(in the rows, 128 means zero)
Each path below is one point turned by a fixed rotation once a step. After each direction that follows a path, write how fast that rotation turns it, in deg/step (0 if it stays still).
Each turn is a multiple of 5 degrees from 10 to 175, or 0.

[125 124 112 138 125 139 124 127 134 114 143 138 113 128 125 123 133 123
 128 126 125 128]
[133 106 120 140 131 131 131 120 128 124 131 142 123 118 116 129 131 128
 128 135 125 133]
[137 122 122 135 135 148 123 120 129 121 139 133 124 132 118 124 119 129
 138 124 121 134]
[122 111 127 137 130 134 121 126 133 119 130 138 114 125 128 134 128 135
 134 120 116 136]
[126 121 117 135 125 138 124 125 128 108 144 136 121 120 119 121 133 129
 123 125 128 130]
[134 114 121 135 134 130 133 121 131 126 126 144 116 118 111 125 126 130
 132 131 122 135]
[134 122 116 141 131 147 125 120 135 124 138 133 120 134 124 129 122 125
 134 121 123 131]
[124 108 129 136 125 133 119 124 131 117 138 137 120 121 128 131 132 136
 135 131 116 135]
[130 121 122 130 136 140 123 128 126 109 140 134 123 124 114 119 128 128
 124 121 126 136]
[131 119 119 134 134 131 128 119 132 124 122 146 109 121 120 125 127 129
 135 122 121 131]
[130 118 117 145 123 147 127 121 135 124 142 132 118 127 124 131 124 129
 128 124 126 127]
[129 110 127 134 130 131 124 129 132 120 139 138 122 125 121 128 131 134
 136 140 115 137]
[135 119 120 130 140 140 120 123 128 109 134 135 125 128 120 125 127 126
 126 118 127 136]
[124 118 123 133 125 138 124 116 128 123 126 141 110 115 123 124 128 130
 136 120 122 129]
[125 127 125 130 125 128 126 123 128 127 126 130 128 128 136 131 132 124
 127 126 130 125] : 115
[130 129 123 132 126 127 134 128 131 134 129 130 126 128 126 128 128 126
 127 132 130 126] : 80
[123 128 129 131 124 127 128 134 131 127 134 126 126 129 131 130 130 131
 127 130 125 128] : 100

[134 128 131 123 148 119 124 125 119 134 125 138 126 129 126 127 141 129
 124 125 118 113]
[132 118 134 118 135 123 115 125 116 124 119 127 120 138 121 127 144 138
 124 129 124 122]
[126 121 118 122 131 118 114 137 121 128 128 124 131 126 121 128 138 143
 118 124 127 116]
[128 128 127 123 135 113 116 123 117 138 135 138 122 118 127 128 136 133
 125 123 127 114]
[128 130 133 119 135 120 122 122 125 128 136 130 111 132 126 133 145 137
 124 137 131 120]
[128 131 125 118 130 123 123 140 123 134 135 129 130 139 122 131 141 140
 117 136 121 117]
[123 126 132 116 127 124 120 123 116 138 129 133 130 124 113 127 135 132
 119 128 115 117]
[125 122 136 124 138 127 117 122 124 129 130 123 114 119 118 131 134 136
 115 134 126 117]
[127 117 132 130 138 123 124 142 123 140 135 126 120 130 125 129 133 143
 117 135 126 117]
[123 124 132 119 137 123 128 125 125 151 130 133 123 131 124 124 140 137
 118 123 123 127]
[123 134 128 122 141 126 113 116 125 137 126 121 121 135 123 133 134 139
 114 129 124 126]
[132 131 121 136 138 120 121 132 109 139 128 123 128 130 121 128 132 140
 115 137 120 125]
[133 123 123 124 144 121 133 124 118 138 124 133 124 121 120 121 142 134
 115 128 121 122]
[133 124 134 123 152 125 119 127 129 127 121 128 120 132 125 129 140 133
 121 127 123 118]
[127 130 129 125 131 128 128 122 131 131 128 132 129 123 129 128 127 123
 128 123 126 126] : 115
[130 129 131 132 128 126 125 132 123 133 129 132 130 130 128 128 123 126
 132 127 125 126] : 130
[129 123 128 129 126 126 132 126 130 127 129 128 130 128 129 138 126 128
 130 127 125 132] : 0
[132 128 124 127 129 124 126 127 125 122 125 130 130 129 131 128 132 127
 132 126 130 126] : 25

[125 135 121 126 114 120 127 127 149 134 128 131 139 120 119 118 127 126
 118 123 121 127]
[123 122 120 124 121 116 118 111 134 134 130 135 138 114 124 115 129 126
 124 121 124 127]
[131 120 123 128 126 120 127 112 145 127 130 143 133 135 128 109 126 122
 132 129 126 128]
[124 122 128 127 115 125 132 122 147 135 124 139 123 131 120 117 136 120
 138 117 124 123]
[115 118 110 127 113 131 125 124 139 129 124 137 124 128 121 119 134 119
 122 122 130 128]
[130 127 114 125 123 128 115 127 146 129 124 126 137 136 119 120 130 114
 119 129 124 124]
[128 121 130 118 124 127 111 115 140 138 126 134 140 128 115 122 130 119
 127 121 132 128]
[124 122 131 131 125 129 126 118 145 130 129 144 135 131 117 118 122 123
 122 130 140 132]
[129 132 129 128 111 130 133 130 152 131 129 137 133 123 116 116 126 125
 120 122 128 125]
[122 126 118 119 114 126 128 120 134 132 122 135 138 114 124 114 128 128
 118 121 127 127]
[127 126 117 123 127 120 125 113 144 131 122 135 138 130 129 112 127 127
 123 129 120 131]
[123 124 128 126 123 117 125 116 149 138 127 134 133 130 121 120 134 124
 137 120 120 128]
[115 118 119 135 116 124 127 118 140 132 133 143 122 126 120 119 131 122
 131 124 131 129]
[131 126 114 129 114 130 122 131 144 127 129 134 128 133 122 112 129 114
 126 124 126 123]
[123 128 133 132 126 129 134 129 132 128 127 130 124 130 125 131 129 130
 130 128 130 130] : 85
[123 130 127 129 131 123 123 126 130 130 128 124 130 129 126 133 130 130
 125 130 125 131] : 70
[127 126 123 130 128 123 130 126 128 127 129 128 124 129 133 126 132 128
 134 127 123 127] : 40
[133 132 128 130 129 128 129 131 135 126 129 126 129 134 130 127 126 126
 127 132 125 126] : 135

[132 116 117 129 120 126 128 116 134 142 115 130 123 132 120 123 120 144
 126 129 128 129]
[130 121 111 123 131 139 127 127 137 128 113 116 128 127 137 122 129 142
 128 127 128 135]
[123 114 128 121 121 130 134 126 136 147 126 122 133 130 127 119 124 147
 129 123 131 125]
[128 115 122 133 135 129 128 124 137 138 113 125 121 129 130 118 130 138
 121 124 119 141]
[123 116 122 115 123 131 134 129 142 135 112 121 133 124 135 122 121 137
 131 124 119 122]
[134 112 121 131 132 129 141 119 135 137 119 128 131 129 121 115 128 137
 123 127 130 129]
[122 121 119 124 136 132 140 121 137 130 119 117 128 129 140 123 129 142
 131 121 115 131]
[126 111 118 126 120 119 135 127 139 138 117 130 132 136 122 122 127 136
 125 122 122 120]
[133 125 108 128 135 129 137 116 127 133 111 121 125 126 129 123 126 139
 124 126 119 130]
[126 116 116 122 122 131 135 124 140 130 124 119 134 136 132 126 123 145
 136 126 129 120]
[130 119 114 129 129 124 128 121 127 145 122 120 126 135 127 116 134 144
 117 122 130 130]
[125 122 119 123 123 131 125 118 137 135 112 123 122 126 137 128 119 144
 133 124 118 133]
[133 110 114 123 120 131 128 133 138 137 114 124 132 131 125 118 130 137
 122 127 134 126]
[126 121 124 124 132 136 138 115 130 142 118 118 130 121 133 117 124 145
 126 127 126 136]
[125 134 129 124 129 130 130 127 123 129 127 123 129 123 134 128 127 129
 127 127 125 127] : 155
[127 126 130 129 132 125 137 128 129 125 128 131 130 127 127 127 129 124
 128 127 123 125] : 35
[125 126 126 125 126 130 126 134 134 123 128 126 129 130 133 131 130 127
 131 127 126 127] : 140
